In the rows, 128 means zero.
Rotation paths and how fast each direction turns (deg/step)
Each turn is a multiple of 5 degrees from 10 to 175, or 0.
Each row of a path follows its step; steps can be skipped.
path 1
step 0: [122 134 129 121 116 130 132 125 121 126 131 127 128 139 141 131 128 122
 128 133 119 144 131 142 135 126 127 123 129 128 124 139 126 128 124 140
 120 135 124 141 122 133 136 131 124 128 131 134 139 138 130]
step 1: [123 142 136 126 131 133 137 110 135 116 127 136 127 127 131 133 134 126
 129 117 130 128 137 130 127 128 125 125 132 130 128 134 131 131 114 139
 126 132 132 134 129 139 140 123 133 126 133 136 135 127 118]
step 2: [130 127 118 132 117 131 132 120 132 119 120 131 130 127 123 125 124 120
 125 113 119 129 129 146 127 132 113 133 136 135 126 127 124 125 110 128
 127 132 125 127 133 127 128 122 124 135 131 139 130 131 124]
step 3: [134 132 123 109 126 135 132 116 123 122 125 136 130 128 125 125 140 123
 125 122 124 132 135 134 123 133 113 126 132 124 129 126 115 127 131 121
 133 134 131 132 116 128 124 126 134 138 143 127 132 128 133]
step 4: [137 137 135 116 119 123 124 114 136 131 130 136 126 128 117 134 135 133
 138 122 133 135 115 133 123 138 121 139 136 123 122 118 119 125 122 129
 131 132 128 132 126 122 129 130 126 125 124 127 134 133 131]
step 5: [130 131 122 114 130 120 127 121 131 127 128 115 125 125 117 126 135 126
 132 126 123 134 114 136 130 122 123 127 128 125 131 124 122 132 126 123
 108 146 126 138 133 122 128 129 129 120 133 136 130 127 129]
step 6: [128 135 130 111 126 136 139 131 132 131 132 128 134 128 133 120 139 128
 138 121 118 142 132 134 126 122 128 132 138 128 131 125 133 126 131 127
 114 137 120 127 120 130 137 139 125 120 122 128 127 132 123]
step 7: [128 131 121 123 133 124 139 123 136 128 129 128 122 133 121 122 142 132
 131 131 137 135 135 132 130 136 120 128 140 140 128 128 142 123 123 141
 122 138 120 135 134 142 128 123 122 121 128 130 125 130 128]
step 8: [126 131 116 123 116 121 124 119 135 131 121 133 125 136 125 120 131 119
 132 132 120 127 141 143 129 126 127 123 125 139 132 133 131 122 122 132
 120 132 115 132 128 134 132 135 128 137 127 131 144 127 129]
step 9: [122 127 133 114 128 129 130 109 125 116 136 136 134 132 133 135 134 116
 130 135 124 129 133 134 124 138 125 123 130 121 119 131 133 130 124 132
 129 131 122 129 124 141 131 134 123 133 132 141 136 130 130]
[128 125 130 127 128 127 129 129 130 128 130 129 128 127 130 126 126 128
 129 128 130 127 129 130 130 127 125 127 126 125 129 125 127 129 128 130
 124 125 129 124 132 129 129 126 128 129 130 124 129 131 129] => 0
path 2
step 0: [129 117 116 134 130 125 123 131 126 125 133 132 128 119 118 112 127 134
 130 124 134 136 125 138 122 129 142 128 136 121 133 131 123 126 125 133
 138 130 133 131 127 115 136 134 136 135 129 135 128 128 133]
step 1: [125 130 135 128 141 131 120 127 115 129 129 127 126 132 137 133 123 115
 134 124 125 135 143 123 137 127 130 122 130 127 131 133 119 126 123 134
 134 120 131 133 128 122 134 124 127 137 125 115 136 120 130]
step 2: [121 123 131 131 137 118 140 128 125 123 118 142 129 135 126 130 135 123
 141 120 122 132 128 120 123 129 125 142 130 125 123 126 132 126 129 125
 136 123 123 121 132 131 128 121 136 130 127 135 127 145 130]
step 3: [128 129 121 125 128 128 119 139 130 123 134 132 120 115 129 112 121 134
 126 127 127 134 127 132 115 130 127 123 125 122 129 127 129 126 136 132
 132 118 126 124 137 119 142 129 138 141 131 134 129 129 132]
step 4: [126 121 134 129 145 131 116 122 118 123 136 123 127 133 138 136 128 127
 136 135 117 142 137 135 125 127 131 123 120 131 137 135 123 119 120 131
 136 129 130 133 128 133 129 130 123 135 126 128 126 126 131]
step 5: [131 127 123 130 137 125 146 119 132 122 118 144 124 130 135 119 131 122
 136 114 133 132 134 134 132 128 133 133 136 126 135 131 126 128 121 121
 135 121 129 124 132 131 124 125 131 131 123 133 126 138 130]
step 6: [130 124 127 128 131 132 123 134 125 130 123 136 123 121 125 118 128 124
 129 128 131 138 125 118 127 141 129 125 116 118 123 128 128 127 129 136
 126 124 131 133 134 107 144 133 133 135 123 135 133 129 135]
step 7: [123 120 139 136 136 123 123 130 115 123 127 122 122 135 134 131 126 126
 136 132 117 139 124 133 126 123 135 123 129 139 136 130 127 123 136 134
 138 120 120 137 125 126 124 126 130 134 133 125 140 133 128]
step 8: [134 138 128 123 136 126 136 124 128 119 127 130 125 128 132 118 129 119
 139 121 130 130 138 132 122 136 122 135 136 127 131 121 120 127 126 129
 138 127 127 126 142 139 127 128 142 127 132 130 122 136 137]
step 9: [131 121 121 125 131 133 114 124 122 124 119 137 132 123 136 124 130 136
 126 129 127 131 130 130 122 137 121 129 116 121 128 135 126 127 124 122
 123 125 134 130 135 117 143 130 130 140 130 130 134 141 125]
[127 130 129 132 129 129 130 127 127 132 127 130 127 129 124 129 127 125
 127 127 127 132 127 126 129 128 128 128 132 128 126 130 127 131 129 130
 128 128 127 131 129 123 127 127 129 126 128 128 128 127 126] => 70
[127 129 131 129 130 129 124 130 126 128 131 126 126 128 131 125 126 130
 129 127 132 127 129 125 127 126 130 128 129 128 129 129 128 129 131 127
 129 132 128 131 124 128 127 129 128 128 127 131 126 129 126] => 110
path 3
step 0: [128 125 128 137 137 124 132 124 125 125 119 140 137 140 134 127 122 140
 115 129 128 134 123 123 131 138 140 126 121 135 132 129 126 129 128 116
 124 121 137 142 118 138 128 123 135 121 128 132 128 128 117]
step 1: [133 122 113 128 132 131 125 122 116 127 139 137 128 125 120 136 130 139
 117 136 130 132 127 124 146 129 125 127 124 131 126 131 132 110 144 134
 128 124 132 129 129 125 126 130 130 117 129 128 132 136 127]
step 2: [118 121 125 129 134 130 139 118 117 131 111 132 122 124 121 126 137 133
 129 125 134 124 130 133 135 128 126 132 129 122 143 129 119 124 131 130
 129 133 143 134 125 119 127 131 139 125 125 126 141 117 129]
step 3: [130 124 143 124 126 121 124 119 117 129 128 136 128 128 128 120 132 118
 117 125 136 128 143 130 140 124 133 133 129 132 123 145 127 127 129 127
 124 124 128 138 130 118 129 116 132 131 122 130 142 139 128]
step 4: [118 127 128 132 136 117 119 124 130 134 120 131 132 136 131 122 140 133
 124 136 134 135 131 120 129 136 122 129 128 115 133 140 121 122 118 131
 121 112 133 123 130 127 116 129 119 126 138 122 134 135 127]
step 5: [129 123 133 118 143 124 135 117 125 121 122 138 127 133 127 143 130 132
 128 139 127 134 127 115 130 122 139 126 134 130 133 131 136 134 130 120
 113 130 131 133 131 132 125 125 134 127 136 114 133 137 126]
step 6: [118 121 132 123 132 143 127 124 124 133 136 124 127 137 125 143 133 137
 120 133 131 132 130 135 137 131 131 129 125 117 137 131 127 128 136 129
 138 122 126 145 132 126 136 124 115 117 135 122 133 128 126]
step 7: [121 121 118 133 119 121 132 108 128 130 124 127 133 130 126 133 120 132
 125 120 129 133 135 132 123 124 127 122 120 134 133 121 117 125 132 124
 121 119 141 142 130 124 128 120 133 128 132 120 140 131 115]
step 8: [126 114 127 128 124 120 126 117 121 132 124 134 130 129 131 130 135 128
 112 139 124 133 129 132 130 136 135 146 121 131 120 126 123 117 129 132
 130 121 129 134 128 139 128 124 137 118 118 128 131 136 136]
step 9: [122 134 121 135 134 137 121 120 115 117 125 138 136 129 119 125 141 139
 117 133 133 131 130 124 135 139 127 124 117 127 129 138 128 131 125 125
 124 127 145 128 122 132 122 126 136 131 129 125 131 122 129]
[125 127 129 125 125 127 127 129 131 127 129 126 130 128 128 130 130 130
 127 129 128 127 131 131 131 132 127 129 131 129 129 130 130 127 129 133
 128 126 126 128 127 128 128 132 128 127 127 128 125 128 128] => 155
[131 128 129 127 126 127 127 128 130 129 131 129 129 131 127 126 132 133
 126 127 128 129 125 131 128 125 127 129 133 129 130 127 126 130 128 127
 128 129 130 128 127 130 128 128 127 129 127 127 131 129 129] => 0
[130 126 127 127 130 133 132 130 129 127 129 128 131 128 126 128 128 129
 131 130 127 127 127 129 131 126 128 124 129 126 128 129 125 128 131 127
 127 127 127 128 129 128 128 128 131 125 132 129 127 128 129] => 80
path 4
step 0: [128 128 131 129 124 139 133 124 137 138 125 125 133 118 126 123 124 137
 119 116 119 128 123 125 126 135 131 132 127 115 122 124 125 130 131 136
 137 136 140 119 128 129 131 139 146 124 125 127 129 123 132]
step 1: [130 132 122 116 119 120 140 129 140 138 132 135 130 141 131 132 122 130
 123 130 124 121 126 126 130 128 131 138 133 123 115 122 139 131 121 125
 124 130 127 132 127 125 135 134 132 124 123 129 130 144 128]
step 2: [124 133 130 127 126 119 130 129 117 133 142 143 142 126 126 129 122 128
 139 111 130 130 130 119 131 133 127 130 136 130 122 133 127 134 123 127
 122 128 131 126 144 134 123 130 127 125 132 117 130 132 132]
step 3: [133 125 135 127 134 134 128 124 118 130 135 132 123 126 136 125 123 117
 126 125 119 135 128 139 130 121 126 128 130 126 116 118 117 130 124 135
 136 137 135 129 132 133 114 133 138 118 123 126 140 136 126]
step 4: [129 133 129 125 120 128 119 131 133 135 141 131 123 138 132 138 132 127
 122 130 119 119 131 133 127 136 122 128 126 127 124 120 127 126 117 121
 137 131 130 135 121 138 120 122 118 123 136 125 120 135 115]
step 5: [124 134 137 124 126 126 129 123 120 142 130 128 121 130 119 131 136 127
 124 114 137 128 124 119 134 139 126 127 122 130 122 131 126 124 139 126
 138 126 144 128 131 134 123 115 120 129 131 126 133 122 133]
step 6: [129 132 128 126 119 130 132 127 123 141 116 133 123 127 125 143 117 117
 126 138 133 138 130 130 128 121 120 135 113 126 118 123 125 115 133 129
 132 132 134 126 133 125 125 134 131 125 119 137 124 127 127]
step 7: [117 128 132 129 113 128 122 130 139 125 128 131 129 121 127 138 108 130
 135 116 123 123 129 128 132 133 129 140 123 132 132 126 127 128 129 126
 132 118 133 124 119 132 128 133 121 131 121 123 117 134 119]
step 8: [128 115 128 114 133 121 123 128 132 141 127 130 127 125 130 118 119 138
 120 112 127 127 130 133 136 138 127 133 114 133 133 125 128 129 134 128
 127 123 132 126 136 135 130 133 139 128 125 130 139 129 136]
step 9: [126 116 125 128 119 121 140 128 132 131 131 137 135 131 119 137 123 130
 122 129 128 128 128 131 132 128 128 128 117 109 125 125 122 123 114 132
 128 138 116 133 138 135 131 126 140 123 127 127 127 133 124]
[129 127 127 132 127 126 129 127 130 128 129 125 126 129 129 125 131 131
 127 128 130 127 132 125 129 130 127 128 125 124 125 128 128 129 128 124
 129 129 128 126 126 131 129 127 130 127 128 129 130 128 127] => 85
path 5
step 0: [142 122 134 129 133 130 139 134 118 123 123 135 114 115 129 128 129 123
 125 125 135 127 124 133 136 131 136 132 128 124 121 129 126 126 131 131
 132 129 133 136 133 113 118 122 121 121 126 117 134 125 121]
step 1: [133 130 127 128 124 140 115 132 135 136 138 118 128 138 130 138 134 123
 127 115 133 134 130 124 131 129 138 121 132 129 128 118 133 131 121 134
 137 133 138 132 125 119 117 129 129 137 137 129 120 128 125]
step 2: [134 134 126 116 144 129 128 130 142 139 134 130 140 120 132 126 124 135
 128 129 124 122 124 133 129 125 136 127 124 130 124 131 121 130 116 131
 120 121 127 116 129 132 122 123 132 129 114 133 129 134 120]
step 3: [128 128 124 134 132 126 125 135 121 138 140 140 127 125 134 133 131 122
 128 130 141 117 124 135 125 116 115 130 118 129 137 128 131 132 139 124
 137 126 127 118 132 126 131 120 134 123 127 118 119 124 131]
step 4: [141 118 135 130 119 132 125 127 139 118 129 135 138 125 127 126 139 130
 125 129 133 130 130 134 120 131 122 129 134 130 144 127 133 116 124 130
 122 132 121 131 114 121 128 121 134 128 136 135 130 132 124]
step 5: [125 122 126 144 137 136 127 131 134 140 120 133 128 134 146 130 116 131
 129 134 119 135 135 125 127 125 119 129 131 125 127 129 120 125 131 133
 125 131 132 135 124 124 129 131 117 121 122 140 128 138 131]
step 6: [127 127 130 131 126 128 128 131 138 126 135 124 132 121 133 123 121 121
 125 127 125 130 134 128 127 139 119 132 125 115 122 142 136 139 135 127
 137 124 127 138 132 138 132 125 127 128 128 118 127 119 109]
step 7: [129 126 122 117 117 127 122 121 133 127 124 124 130 128 129 121 138 105
 126 131 122 137 126 117 128 124 126 132 121 133 129 123 115 133 136 132
 121 133 125 117 123 128 133 128 123 139 133 128 119 129 126]
step 8: [137 131 132 116 131 125 130 128 122 130 117 132 129 130 132 124 134 130
 129 131 138 122 137 137 133 123 119 123 136 120 129 121 114 133 129 114
 116 124 139 134 126 138 128 136 120 131 122 128 138 128 126]
step 9: [124 131 124 133 131 132 121 130 131 125 119 116 120 131 128 129 127 138
 143 126 128 130 135 139 125 126 133 129 124 131 136 123 141 132 141 130
 128 126 140 128 119 140 138 121 133 130 136 120 123 121 135]
[126 131 123 128 130 126 130 127 129 129 132 126 129 127 128 128 125 128
 128 129 129 126 125 126 128 132 128 127 128 127 129 131 129 130 131 129
 128 128 125 124 127 130 128 127 125 128 128 126 127 130 127] => 95
path 6
step 0: [121 138 139 128 123 125 129 122 127 133 133 126 115 128 139 131 130 124
 123 134 127 136 123 133 121 143 134 133 117 120 127 131 126 114 128 129
 128 121 124 125 125 122 127 118 126 129 122 129 122 122 125]
step 1: [131 129 134 117 126 132 123 116 118 128 123 135 125 130 126 132 119 122
 117 132 133 135 123 132 131 140 136 122 127 123 119 130 129 123 129 118
 125 123 125 131 123 119 117 128 125 137 132 122 120 120 129]
step 2: [127 121 125 131 123 129 121 126 127 134 124 127 127 126 125 131 121 116
 127 133 119 135 118 134 130 147 122 129 135 116 118 129 125 120 137 132
 124 127 123 138 128 121 124 133 132 122 132 127 125 129 125]
step 3: [124 121 122 122 125 134 123 132 128 134 112 129 129 132 120 130 115 123
 134 129 122 118 122 129 121 133 124 120 125 129 115 131 138 128 141 132
 121 125 130 131 130 126 126 133 122 131 131 132 124 116 134]
step 4: [119 120 124 137 119 129 122 133 134 136 125 134 127 129 128 130 134 127
 137 130 123 128 119 129 120 134 114 121 133 122 124 131 123 134 129 129
 123 120 137 126 132 123 138 124 133 133 124 134 129 111 129]
step 5: [116 133 128 124 124 126 124 130 129 137 128 136 118 121 133 131 119 124
 128 134 125 129 125 123 119 128 133 120 121 127 127 134 136 141 130 131
 135 123 129 127 130 135 141 119 125 140 120 134 131 117 133]
step 6: [120 131 129 125 129 117 128 129 125 128 137 145 116 130 140 137 129 121
 123 128 132 134 126 131 125 136 124 129 121 112 135 124 129 128 127 127
 121 124 137 126 127 126 131 124 126 140 124 126 127 121 121]
step 7: [126 128 129 114 127 122 124 121 120 129 125 135 130 120 130 134 114 118
 118 137 129 144 131 124 130 140 131 126 120 121 122 118 128 132 126 127
 131 131 135 126 122 122 129 133 120 131 125 129 138 128 125]
step 8: [134 124 128 119 128 122 131 129 136 118 125 133 130 131 128 132 121 112
 117 124 117 129 120 126 124 142 125 134 128 122 124 123 125 119 129 142
 122 124 134 131 126 119 128 136 123 124 127 128 129 126 123]
step 9: [126 117 131 120 124 130 127 126 136 122 118 132 130 121 114 131 127 133
 129 130 119 136 127 123 118 135 122 128 128 133 112 129 133 126 130 133
 121 117 130 119 122 128 124 140 120 130 129 129 132 121 129]
[127 129 131 128 130 125 130 124 127 131 130 127 127 130 128 130 128 128
 128 125 128 128 128 128 128 130 129 128 130 126 128 126 130 127 128 124
 133 127 129 128 130 126 128 126 126 131 127 130 129 131 128] => 60
path 7
step 0: [134 126 125 134 138 127 125 120 130 145 135 130 131 134 127 130 131 137
 143 133 126 133 123 131 138 122 120 123 129 130 139 120 129 124 122 129
 131 127 135 129 137 129 118 132 122 130 138 123 127 139 116]
step 1: [124 127 130 119 140 126 133 125 126 140 126 127 129 132 126 137 117 132
 137 127 111 138 119 139 135 128 130 119 128 135 123 125 126 131 132 140
 119 122 137 131 125 126 123 116 130 121 131 127 123 125 133]
step 2: [132 128 108 133 131 129 125 130 114 126 123 123 125 133 132 129 122 132
 128 129 131 140 132 151 135 128 125 123 130 125 131 131 126 127 125 123
 123 116 135 126 129 130 134 123 123 123 139 128 124 122 129]
step 3: [128 129 118 133 134 128 128 132 135 131 128 114 119 137 133 131 126 132
 126 133 128 132 127 143 140 129 122 135 135 118 123 124 134 132 126 132
 126 131 135 125 131 124 128 119 137 129 113 126 120 136 115]
step 4: [125 121 124 123 129 121 123 123 120 139 141 124 120 131 146 117 123 126
 133 136 120 130 127 136 125 124 127 128 129 126 126 123 129 120 137 127
 125 128 128 123 137 129 118 127 133 132 132 130 116 124 113]
step 5: [135 136 127 124 145 137 127 121 123 135 129 133 112 127 141 122 127 127
 123 126 113 134 134 131 122 134 128 126 132 126 131 127 131 128 133 138
 118 126 137 125 140 122 131 127 129 120 127 127 134 131 129]
step 6: [134 122 118 126 142 145 125 132 121 136 128 132 121 129 130 116 119 129
 133 137 135 121 129 127 139 128 121 124 133 130 128 118 139 123 128 126
 125 121 134 132 124 123 136 127 123 123 131 128 119 135 130]
step 7: [131 129 130 121 140 126 132 127 132 129 136 123 121 142 133 132 112 118
 134 127 129 126 122 129 142 129 126 118 145 132 126 129 133 130 119 126
 119 127 125 121 135 131 128 122 122 131 120 133 124 129 129]
step 8: [126 129 128 124 133 125 135 130 113 138 134 121 127 130 139 130 119 129
 128 138 139 133 140 131 130 124 133 119 136 120 127 133 132 127 128 135
 129 120 138 137 140 142 119 129 123 131 129 132 130 126 128]
step 9: [131 130 127 131 141 128 140 125 120 130 125 121 130 128 130 127 124 130
 127 124 127 115 129 139 131 125 131 133 135 117 109 131 140 134 131 130
 123 129 140 125 142 118 124 133 130 119 132 124 127 130 130]
[127 129 130 126 128 129 128 127 127 125 130 129 128 130 130 125 131 126
 128 123 128 127 132 130 130 125 126 129 125 127 128 126 128 130 128 129
 130 130 127 130 130 129 127 127 133 127 130 129 127 130 127] => 65
[126 130 125 126 130 128 129 126 128 128 127 122 129 130 127 125 132 129
 130 129 131 129 126 126 126 127 128 129 131 131 129 125 130 129 129 128
 125 127 129 128 130 129 127 127 128 127 128 127 126 126 130] => 0
